128 stands for zero in the data rows.
In each game, the first row plays the second. By how much does the first row win? 10 means about a draw, 20 a big win and 0 a big loss. Wins can go round in a circle. Each row has two weighted sums of its numbers, A and B, taken from their middle values. A row wins by its A times the other's B, less its B times the other's A.
array([148,  84,  52, 126, 194, 159, 132, 122, 124, 118])
array([135, 111, 120, 148, 154, 145, 106, 120, 140, 118]): 8
array([163, 112, 112, 124, 143, 144,  90, 119, 149, 107])
array([114, 137, 143, 137, 132, 106, 121, 115, 135, 162]): 10
array([141,  87,  75, 110, 177, 179,  88, 177, 118,  63])
array([146, 102, 115, 116, 102, 133,  97, 103, 130, 153]): 11
array([125, 150, 136, 168, 142, 111, 119, 118, 135, 159])
array([ 85, 162, 143, 158, 124, 112, 142, 125, 122,  80]): 14
array([158, 105, 115, 151, 149, 140, 138, 154, 131,  93])
array([ 99, 123, 134,  87,  88, 136, 153,  86, 169, 128]): 10
array([153,  95,  77, 104, 185, 177, 103, 167,  95,  85])
array([123, 155, 115, 150, 132,  93, 161, 126, 106, 118]): 1
array([ 81, 140, 164, 151, 114, 121, 103, 114,  93, 177])
array([137,  89, 103, 142, 181, 151, 119, 118, 135, 152]): 11
array([159,  94, 136, 122, 114, 146,  70,  85, 132, 121])
array([110, 149, 135, 121, 106,  89, 156, 120, 143,  88]): 9
array([ 75, 179, 116, 151,  97,  88, 161, 109, 121, 151])
array([123, 154, 139,  74,  91, 111, 146, 144, 122, 123]): 12
array([ 99, 146, 134, 148, 103,  87, 121, 124, 102, 170])
array([ 94, 168, 132, 147,  98,  59, 123, 112, 139, 218]): 8
array([101, 178, 140, 146, 117,  84, 185, 147, 182,  92])
array([ 83, 121, 131, 122, 140, 141, 180,  75, 124,  56]): 19
array([159, 109, 111, 124, 139, 133,  84, 155, 119,  95])
array([147,  96, 107, 117, 131, 175, 103, 144, 149, 144]): 15
array([151, 102, 120, 122, 134, 116, 123,  42, 143, 113])
array([126, 175, 152, 145, 125, 100, 192, 130,  80, 155]): 14
array([108, 145, 132, 146, 132,  86, 163, 135, 137, 103])
array([157,  85, 138, 115, 139, 144,  83,  89, 169, 156]): 6
array([114, 144, 144, 103, 122, 125, 160, 115, 151,  88])
array([128, 145, 114, 148,  81, 107, 116, 122, 106, 189]): 10
array([137,  81, 115, 107, 144, 166,  92, 131, 112, 147])
array([164,  89, 134,  91, 130, 153, 104, 102, 109,  90]): 6
array([132, 101, 108,  96, 165, 120, 104, 163, 106,  97])
array([119, 113, 136, 155, 161, 111, 136, 147, 122, 170]): 11
array([117, 130, 100, 102, 104, 135, 130, 130, 135, 148])
array([ 95, 159, 121, 140, 100, 101, 169, 121, 146,  82]): 12
array([117,  95, 116,  98, 162, 155, 100,  97, 119, 121])
array([102, 138, 153, 105,  60, 152, 157, 113, 130, 130]): 12
array([103, 166, 151, 158, 134, 102, 171, 108, 133, 130])
array([127, 149, 167, 175,  67, 128, 120, 113, 152,  98]): 9
array([119,  98, 148, 109, 170, 187, 133, 134, 159, 137])
array([ 92, 184, 101, 157,  77,  98, 158, 149, 154,  72]): 14
array([140,  99,  89,  84, 125, 141, 160, 142, 166,  73])
array([119, 150, 128, 157,  91, 129, 135, 102, 135, 155]): 11
array([147, 138, 139, 144, 107, 119, 175,  55, 169, 112])
array([186,  80, 126, 106, 183, 142,  99, 108, 100, 102]): 19
array([ 78, 184, 141, 186,  82, 102, 182, 164, 133, 112])
array([156, 116, 112, 128, 149, 127, 123, 165, 106, 117]): 10
array([143, 120, 174, 136, 135, 117, 156, 129, 101, 120])
array([ 97, 196, 164, 118, 153,  66, 197, 114, 125, 146]): 8
array([164,  97, 135, 124, 138, 190, 100, 101, 108, 117])
array([133, 160, 119, 139, 102, 110, 167, 105, 134, 149]): 5
array([109, 185, 143, 160, 112,  80, 182, 176, 106, 106])
array([ 98, 135, 129, 138,  78,  72, 171, 132, 165, 120]): 8
array([148,  97,  88, 152, 136, 146,  99, 130, 119, 139])
array([146, 104, 144, 101, 141, 163,  58, 159, 107,  77]): 15
array([ 64, 199, 156, 160, 127,  54, 197, 160, 165, 133])
array([101, 136, 122, 139,  66, 148, 106,  95, 143, 172]): 7
array([101, 144, 122, 132, 126,  97, 144, 108, 149, 124])
array([148, 102, 101, 139, 183, 161, 119, 162, 102, 135]): 12
array([ 92, 163, 127, 147,  71, 112, 171, 122,  92, 142])
array([ 89, 149,  97, 114, 106,  56, 152, 124, 157,  50]): 8
array([129, 123,  98, 103,  89, 139, 104, 133, 167, 147])
array([129, 102, 137,  72,  95, 157,  92,  73, 150, 148]): 7
array([141,  85, 149, 106, 120, 152, 132, 109, 144, 135])
array([ 95, 173, 178, 175, 115,  74, 154, 133, 107, 149]): 11
array([146, 104,  99,  92, 171, 135, 140,  86, 156, 115])
array([ 97, 156, 128, 142, 115, 110, 118,  84, 166, 156]): 5
array([124, 155, 136, 136,  95, 105, 103,  71, 120, 167])
array([108, 146, 163, 154,  99,  59, 143, 138, 114, 154]): 9
array([128,  86,  85,  96, 172, 150,  83, 150, 119, 135])
array([149, 121, 110, 130, 137, 127, 150, 188, 120, 115]): 10
array([131,  75,  88,  77, 154, 171, 121, 103,  92,  77])
array([146, 192, 162, 187,  99, 110, 151, 107, 116, 121]): 6
array([155,  94, 130, 118, 163, 150, 106, 155, 145, 113])
array([132, 141, 127, 153, 131,  82, 111, 134, 121, 172]): 12
array([151,  66, 129, 123, 130, 159,  84, 137, 117, 131])
array([157,  81, 117,  87, 173, 140, 111, 133, 133,  86]): 8
array([ 94, 158, 127, 110, 119,  81, 116, 137, 160, 152])
array([122, 155, 116, 119,  74,  99, 134,  59, 147, 136]): 16
array([109, 170, 174, 114,  97,  83, 202, 125, 149, 115])
array([126,  86, 120,  89, 144, 136,  88, 132, 108,  46]): 6
array([ 82, 123, 153, 129, 140,  63, 109, 129, 121, 179])
array([137, 125, 110, 126, 156, 141,  96, 156, 144, 146]): 9
array([ 94, 129, 132, 138, 140, 112, 134, 152, 134, 135])
array([152, 173, 135, 137,  94, 124, 116, 136, 139,  92]): 9
array([ 66, 147, 145, 148, 128, 126, 137, 166,  91, 101])
array([133, 110, 126,  90, 127, 165, 113,  66, 137,  84]): 7
array([104,  93, 160,  73, 148, 162,  91, 118, 157,  92])
array([101, 157, 144, 160,  88, 120, 157, 118, 157, 125]): 16
array([126,  92, 127, 101, 141, 172, 120, 126, 126, 111])
array([130,  71, 136, 107, 145, 136, 119, 140, 140, 114]): 12
array([ 78, 157, 171, 137, 110, 131, 155, 126, 129, 154])
array([ 84, 151, 133, 158, 114, 109, 128,  97, 141, 114]): 14
array([109, 169, 162, 152,  91, 119, 151, 116, 135, 165])
array([ 89, 167, 147, 129,  84,  91, 142, 122, 123, 171]): 10
array([165,  87, 100, 165, 162, 161, 162, 129, 124, 155])
array([ 99, 172, 117, 139,  96, 100, 161, 175, 155,  73]): 9
array([144, 101, 131,  86, 153, 206,  81, 119, 123, 107])
array([120, 119,  87, 123, 156, 145, 117, 116, 132, 102]): 4
array([124,  95, 117,  85, 136, 207, 115, 172, 136, 136])
array([127,  82,  96, 103, 174, 155, 106, 178, 137, 121]): 13
array([119, 161, 162, 151, 131,  61, 178, 108, 146, 130])
array([120, 134, 142, 130,  97, 113, 100, 123, 187, 136]): 2
array([123, 100, 160, 133, 104, 143,  88, 136, 143, 187])
array([141,  98, 118, 139, 154, 133,  99, 131, 147, 134]): 15
array([139,  87, 118, 141, 170, 173, 110, 114, 124, 135])
array([153, 119, 145, 105, 118, 116,  82, 115, 136, 109]): 10
array([129,  89, 132,  50, 165, 169, 154,  87, 119,  88])
array([136,  78, 123, 126, 178, 160,  92, 156,  83,  92]): 12
array([160,  97, 122, 115, 154, 172,  66, 107,  93, 160])
array([147, 107, 167, 133, 153, 117, 151, 132, 106, 137]): 12
array([150, 106,  87, 117, 148, 190,  94, 123, 149, 141])
array([104, 124, 113, 118, 172, 111,  99, 145,  81, 134]): 12
array([156, 118, 154, 112, 153, 184, 128, 107, 121, 150])
array([ 92, 184, 106, 142,  90,  95, 156,  99, 144, 126]): 10
array([121, 140, 141, 150, 114, 129, 155, 126, 150,  96])
array([139, 144, 143, 184, 133, 120, 141, 142, 122, 115]): 10
array([130, 152, 137, 125,  88, 118, 159,  65, 150, 142])
array([143,  99, 130, 155, 120, 164, 103, 128, 135, 145]): 7
